Each named move below is a turn or a mirror, shown by a few rows before and after it. Which moves, in which order, take the first row of each later pair to the second? The first pair is answered.
j_867:
+4.05; +1.93; -3.68; +0.82; -0.42; +2.11; +0.35; +2.10; +0.15; +2.31; +2.64; +1.18; -0.83; +1.83; -1.91; -0.36; +1.30; -1.83; +1.08; -1.73; -1.72; -1.73; +1.06; +0.75; +1.71; +0.32; +2.24; +1.00; +1.52; -0.44; +0.96; +0.78; -1.31; +0.18; -1.48; +2.50; -0.60; +0.38; +0.03; -1.16; -2.24; +1.58; -0.01; -0.06; +3.43; +0.08  ->  +3.86; +2.44; -3.49; +1.97; +1.05; +0.48; -0.06; +2.87; -0.26; +0.25; +1.35; +0.14; -0.93; +0.53; -2.20; -0.31; +0.18; -1.50; +1.90; -2.55; -1.86; -1.75; +0.74; +1.37; +0.98; -0.62; +2.44; +2.52; +1.54; +0.25; +0.93; -0.29; -1.82; -0.54; -1.77; +3.13; -0.78; +0.54; +1.79; +0.06; +0.17; +1.59; +0.65; +0.05; +2.38; -0.67
-0.02; +0.68; -1.64; -2.06; +2.37; +1.36; +0.05; +0.21; +0.61; +1.35; +1.44; +1.65; -1.94; -0.83; +3.67; +1.75; +2.33; +0.59; -2.16; +0.05; -1.93; +1.05; -0.83; +1.19; +0.62; +0.23; -2.49; +2.10; +1.59; -2.53; -1.42; -1.09; -2.89; +0.14; -0.98; -1.85; +1.31; +2.14; -2.46; +0.66; -1.18; -0.80; -0.10; +1.05; -1.27; -2.82  ->  -0.21; +0.93; -1.47; -1.56; +3.47; +0.40; -0.52; +0.86; +0.31; -0.09; +0.35; +1.21; -2.00; -1.55; +3.51; +1.95; +1.66; +0.85; -1.85; -0.26; -1.96; +1.08; -0.99; +1.85; +0.40; -0.40; -2.10; +3.09; +1.78; -1.97; -1.38; -1.60; -3.32; -0.27; -1.23; -1.64; +1.45; +2.28; -1.18; +1.25; -0.08; -0.71; +0.68; +0.84; -1.86; -2.95
+0.22; -0.80; +0.01; -1.60; -0.53; +0.80; +0.74; +0.97; -0.10; -0.05; +0.17; +1.15; -1.55; -1.43; +1.23; +1.07; +1.47; -0.41; -0.42; -0.63; -0.26; -0.73; +1.59; +0.18; +0.00; +0.31; -0.39; -1.33; +1.02; +0.26; -0.49; -2.57; -1.32; -0.78; -0.93; -0.29; +1.57; -0.07; -0.16; -0.66; -0.42; -0.31; -0.09; +0.46; +0.19; +0.68  ->  +0.10; -0.72; +0.23; -1.36; +0.03; +0.53; +0.35; +1.35; -0.42; -0.77; -0.50; +0.89; -1.63; -1.93; +1.05; +1.26; +1.01; -0.24; +0.08; -0.82; -0.45; -1.03; +1.23; +0.39; -0.19; -0.39; -0.25; -0.20; +0.98; +0.55; -0.42; -2.92; -1.63; -0.61; -0.90; -0.06; +1.40; +0.05; +0.67; -0.30; +0.71; -0.29; +0.46; +0.68; -0.10; +0.44
-1.34; +2.04; -0.60; -1.69; -2.79; +0.55; +0.76; -0.26; +0.81; -2.30; +1.18; -0.41; +0.91; +0.80; -1.03; -0.54; -0.59; -2.87; -4.20; -2.11; +1.72; +0.24; -1.35; -1.03; -0.63; +0.50; +2.19; -1.49; -0.19; -0.47; -1.55; +1.11; +1.23; +1.87; +4.02; -1.35; +1.58; +0.71; -0.98; -0.33; +0.45; -1.16; -0.62; -1.80; -1.56; -3.07  ->  -1.30; +2.21; -0.16; -0.98; -1.62; -0.51; +0.29; +0.34; +0.34; -3.69; +0.51; -1.00; +1.07; -0.15; -0.96; -0.12; -1.47; -2.76; -3.71; -2.63; +1.70; +0.05; -1.63; -0.30; -0.85; -0.43; +2.46; -0.28; -0.31; +0.11; -1.48; +0.71; +0.70; +1.61; +3.55; -0.77; +1.27; +1.03; +0.76; +0.57; +2.03; -1.33; +0.14; -1.89; -2.42; -3.77
j_44:
-1.00; -0.36; +3.64; -0.08; -1.08; +0.61; +1.31; -2.92; +2.73; +2.55; -1.68; -4.62; -1.12; +1.66; -0.91; +1.91; -0.95; -0.50; -2.46; +0.76; -1.33; -1.25; +0.60; -1.25; -1.77; -1.90; -1.27; +0.49; -1.50; +0.00; +0.79; -0.62; -0.51; +0.60; +3.64; -0.14; -2.78; -1.20; +2.50; -0.35; +1.99; -0.64; +1.50; -4.51; +0.90; +1.77  ->  -0.45; -0.68; +3.56; -0.17; +0.15; +0.47; +1.49; -2.22; +1.75; +1.21; -1.50; -4.65; -1.10; +1.26; -0.53; +1.36; -1.21; +0.24; -1.20; +0.84; -1.59; -1.75; +0.71; -1.04; -2.58; -1.73; -1.31; +2.10; -0.94; +0.78; +0.42; -1.31; -1.95; +0.40; +3.21; +0.35; -2.72; -0.83; +4.01; -0.57; +2.25; +0.00; +2.06; -4.07; +0.53; +2.46
+0.34; -0.87; +0.05; +0.87; -2.05; -0.61; +0.48; -2.30; +0.10; -0.93; +1.58; +0.31; +0.16; +0.63; +0.51; -1.39; -1.23; -0.47; +1.23; +0.02; -0.32; +0.16; -0.33; -1.28; +0.59; -0.38; -0.30; -0.60; -1.13; +0.29; -1.78; +0.85; +1.75; -0.84; -0.79; -1.57; +0.67; +0.19; -1.98; -2.42; -0.31; -1.29; -2.96; +2.08; +1.11; +0.61  ->  -0.32; -1.77; -0.48; -0.26; -2.34; +1.63; +0.98; -2.33; +1.46; +2.20; +1.80; +0.92; +0.45; +0.71; +0.54; -0.05; -0.11; -0.12; -0.49; -0.73; +0.21; -0.25; +0.15; -2.29; +0.65; +1.22; -0.61; -1.22; -0.73; -0.55; -0.50; +1.01; +1.95; -0.08; +0.35; -0.90; +0.92; -0.35; -2.33; -1.98; -2.40; -0.45; -1.17; +0.14; +1.32; +0.42
+1.12; +1.05; +0.67; -0.64; -0.24; -1.42; +1.00; -2.08; +0.42; -3.58; +1.20; +0.29; -1.32; +0.27; -1.00; -0.72; +0.51; -0.90; +1.84; +1.77; -1.33; +2.32; +0.41; +2.76; +2.84; +0.04; -0.58; -0.98; -0.33; +0.30; -2.11; -0.15; +1.94; -1.47; -0.96; -1.44; +1.84; -0.12; -4.28; -0.92; +1.77; -1.97; -2.57; +2.62; +1.21; -0.79  ->  -0.36; -0.44; -0.23; -1.91; -1.27; +1.42; +1.25; -1.88; +2.76; +0.79; +1.45; +1.05; -1.32; +0.02; -1.19; +1.48; +2.12; -0.44; -1.00; +0.63; +0.02; +1.62; +1.65; +1.09; +3.05; +1.96; -0.83; -2.80; +0.24; -0.86; -0.39; +0.27; +2.70; -0.23; +0.47; -0.87; +2.21; -0.89; -5.53; -0.59; -1.25; -0.73; -0.12; -0.25; +1.61; -1.19
j_740:
+0.17; +0.19; -0.57; -1.00; -3.11; +0.26; -0.08; -0.69; +2.24; +0.75; +3.45; +2.28; +1.31; +0.15; +1.32; -1.23; +3.56; -0.83; -1.49; +1.20; -0.58; +1.92; -0.13; +0.08; +2.08; +1.53; +0.78; -3.42; +0.75; -1.10; +1.13; +0.96; +0.29; -0.31; +1.08; -1.37; +1.04; +0.11; -3.39; -1.28; -2.05; -0.67; -2.13; +3.10; +3.06; -0.23  ->  -0.51; -2.20; -2.17; +1.41; -3.01; +0.00; +0.00; -0.16; +2.13; -1.19; +4.00; +0.93; +2.14; -2.55; +1.88; -0.74; +2.67; +1.64; -1.10; +0.22; -0.25; +0.58; +0.00; -0.81; +0.20; +2.00; -0.08; -2.14; +0.43; -0.89; +2.12; -0.05; +0.55; -0.19; +0.99; -1.39; +1.79; -0.07; -2.05; -1.02; -2.60; -1.07; -1.70; +2.67; +3.04; -0.53
+2.08; +0.30; +0.41; -1.48; +2.10; -1.94; -0.64; +1.16; +0.19; -0.23; -0.08; +0.29; -0.19; -1.38; +0.34; -0.30; +1.21; -2.06; +0.25; -1.38; -0.39; +1.54; +0.29; +1.02; +3.05; -0.29; -0.29; +0.43; +0.86; +0.35; -0.47; -0.84; -1.09; -1.97; -1.31; +1.50; +1.24; -0.05; -0.59; +1.41; +2.99; -1.39; +0.31; +1.42; +0.00; +0.27  ->  +1.12; -0.40; -0.04; -0.20; +1.24; -2.22; -0.72; +1.33; +0.70; -0.67; -0.12; -0.48; +0.02; -2.75; +0.45; -0.16; +0.75; -2.02; -0.38; -1.30; -0.34; +1.51; +0.53; +0.80; +2.71; -0.55; -0.61; -0.38; +0.65; -0.14; -0.09; -0.95; -0.07; -1.59; -1.15; +0.87; +1.50; -0.01; -0.80; +1.47; +3.32; -1.88; +0.38; +1.27; +0.06; -0.37
-1.00; -1.81; -0.88; +2.88; -1.22; -1.46; +0.03; +1.59; +1.77; -2.32; -0.04; -0.53; +0.26; -4.30; +0.99; -0.07; -0.35; -0.09; -0.10; -0.42; +0.50; -0.88; +0.97; +0.42; +0.13; +0.47; -1.87; -1.18; -0.71; -0.12; +0.48; -1.09; +1.50; +0.11; -0.06; -1.20; +1.45; -0.21; -0.95; +0.35; +0.83; -1.83; -0.08; +1.22; +0.47; -1.56  ->  +1.08; -1.07; -0.44; -0.22; +2.01; +0.00; +0.33; +1.36; -0.40; -1.81; +0.89; +1.24; -0.38; -1.62; +2.36; -0.31; +0.74; +1.27; +2.30; -0.70; -0.67; -2.53; +1.32; +0.62; -0.66; +1.89; -1.35; +2.11; +1.10; +1.37; -0.27; -2.12; -2.09; -0.31; -0.32; +1.11; +0.96; -0.55; +1.69; -0.24; -0.76; +0.22; +0.61; +1.89; +0.09; +0.85
Pairs:
(2 to 4 moves a pair)
-0.11; +2.00; -0.80; +0.43; +0.03; -1.02; +1.64; -2.12; -0.14; -2.18; -0.59; -1.14; -1.58; +0.12; -1.05; -1.14; +0.28; +0.68; +0.92; +0.59; +0.67; -0.38; -1.45; -0.11; -0.95; -0.48; -0.91; -1.44; +0.50; +0.16; +0.40; +0.93; -0.80; +0.84; +0.50; +0.32; +0.58; +0.11; -1.17; -1.89; -2.42; -2.65; -1.31; +1.63; +1.29; +1.20  ->  +0.47; +3.46; -0.16; -0.84; +2.09; -0.93; +1.20; -1.22; -0.61; -1.83; -1.38; -0.98; -1.61; +0.97; -1.20; -0.31; +0.22; +0.68; +1.60; +0.05; +0.57; -0.74; -1.59; +0.46; -0.90; -0.65; -0.06; +0.08; +1.29; +1.00; +0.08; +0.64; -2.17; +1.17; +0.25; +1.76; +0.06; +0.21; +0.59; -0.84; -1.89; -1.56; +0.60; +0.68; +0.41; +1.33	j_44 then j_740 then j_867 then j_740
+2.19; +3.32; +1.35; -1.82; +1.13; -0.66; -0.24; +1.93; +3.24; +0.75; +1.40; +2.82; +1.57; -1.08; -0.06; -0.96; +0.84; -0.72; +0.17; -0.04; -1.71; +0.96; +2.81; -0.07; +3.35; -0.70; -0.43; -0.07; -0.81; -0.81; -2.28; -3.23; -0.22; -0.49; +0.29; -0.12; -0.40; -0.91; -3.21; +0.23; +1.46; +0.78; -0.80; +1.26; +2.57; +0.13  ->  +1.25; +1.58; -0.05; -1.53; +0.60; +0.27; +0.16; +2.38; +4.24; +1.37; +2.13; +2.50; +2.24; -2.87; +0.69; +0.54; +1.32; +0.54; -0.84; -1.23; -1.11; -0.30; +3.29; -0.85; +2.71; +0.56; -1.06; +0.20; -0.57; -1.02; -1.45; -3.42; +0.42; +0.12; +0.97; +0.35; +0.08; -1.60; -2.86; +0.39; -0.12; +0.69; +0.50; +0.10; +2.54; -0.06	j_867 then j_740 then j_867 then j_44
+0.81; +0.17; -1.18; +2.36; -0.90; +1.33; -0.77; -0.48; -2.08; -2.72; +2.09; -0.62; +1.46; -2.53; -0.28; -0.38; -0.72; +3.09; -0.52; +0.23; +2.31; -0.47; -0.18; -0.17; +0.02; -0.44; -1.60; +2.67; +0.36; +0.44; +1.54; -1.66; -0.39; -0.06; +0.82; -1.76; +1.70; +0.27; +1.54; +1.74; +0.86; +0.13; +0.25; +1.75; +0.41; +0.87  ->  +1.00; -0.26; -1.86; +1.30; -1.17; +2.65; -0.72; -0.77; -1.94; -1.02; +3.04; -0.17; +1.51; -2.23; -0.13; -0.19; -0.05; +3.54; -1.27; +0.40; +2.55; -1.15; +0.36; -0.86; +0.33; +0.51; -1.88; +2.38; +0.85; -0.02; +2.17; -1.68; -0.41; +0.39; +1.13; -1.46; +2.01; +0.01; +1.00; +1.36; -0.82; +0.83; +0.38; +1.07; +0.90; +1.55	j_44 then j_867 then j_44 then j_44
+0.13; -0.36; +2.44; +0.75; -1.75; +0.35; +0.20; -4.39; -2.89; -0.27; +1.54; -0.35; -0.34; +5.94; -2.13; -3.78; -0.03; -0.35; +0.96; +2.83; -1.43; +3.17; -2.43; -0.12; -0.51; +0.14; +1.36; -1.12; +0.98; +1.67; +0.75; +1.77; -0.93; -0.94; +1.05; -0.42; -1.31; -1.40; +0.42; -1.24; -0.56; +0.89; -3.17; -0.46; -0.94; +3.12  ->  -1.79; -1.58; +1.38; -0.10; -1.23; +2.96; +0.23; -3.15; -0.05; +3.74; +0.76; -0.60; -0.09; +4.50; -2.70; -0.59; +0.90; -0.08; -2.24; +0.52; +0.12; +2.21; -1.54; -0.98; -0.57; +1.76; +0.92; -1.21; +1.30; +0.53; +2.90; +2.00; +0.06; +0.61; +2.44; +1.16; -1.03; -2.61; +0.90; +0.58; -2.44; +2.35; +1.25; -4.30; -1.11; +1.80	j_867 then j_44 then j_44
-0.25; +2.09; -3.24; +1.93; -0.51; -4.21; +0.97; -1.65; +1.10; -4.62; +1.19; -2.58; -1.32; +1.39; +3.62; -0.65; -2.05; -3.32; +2.89; -0.50; +2.21; -0.64; -2.09; +4.42; -1.30; -3.55; -1.59; +1.51; -1.07; +1.03; -3.09; -0.24; -0.63; +0.94; -5.30; -1.78; +1.95; +3.05; +1.34; +3.98; +3.69; -2.75; -4.97; +3.92; +1.47; -1.43  ->  +0.17; +2.89; -2.92; -0.85; -2.41; -1.39; +2.21; -3.49; +2.08; -0.61; +3.71; +0.18; -1.90; +4.72; +3.96; -1.33; +0.55; -4.28; +1.53; +0.86; +2.00; -0.01; -1.35; +3.28; +0.06; -1.41; -1.59; -1.33; -0.71; -0.23; -3.37; +1.56; +0.34; +1.62; -4.03; -2.93; +2.41; +2.83; -2.99; +1.74; +0.02; -2.03; -6.81; +3.93; +3.16; -0.23	j_740 then j_740 then j_740 then j_867
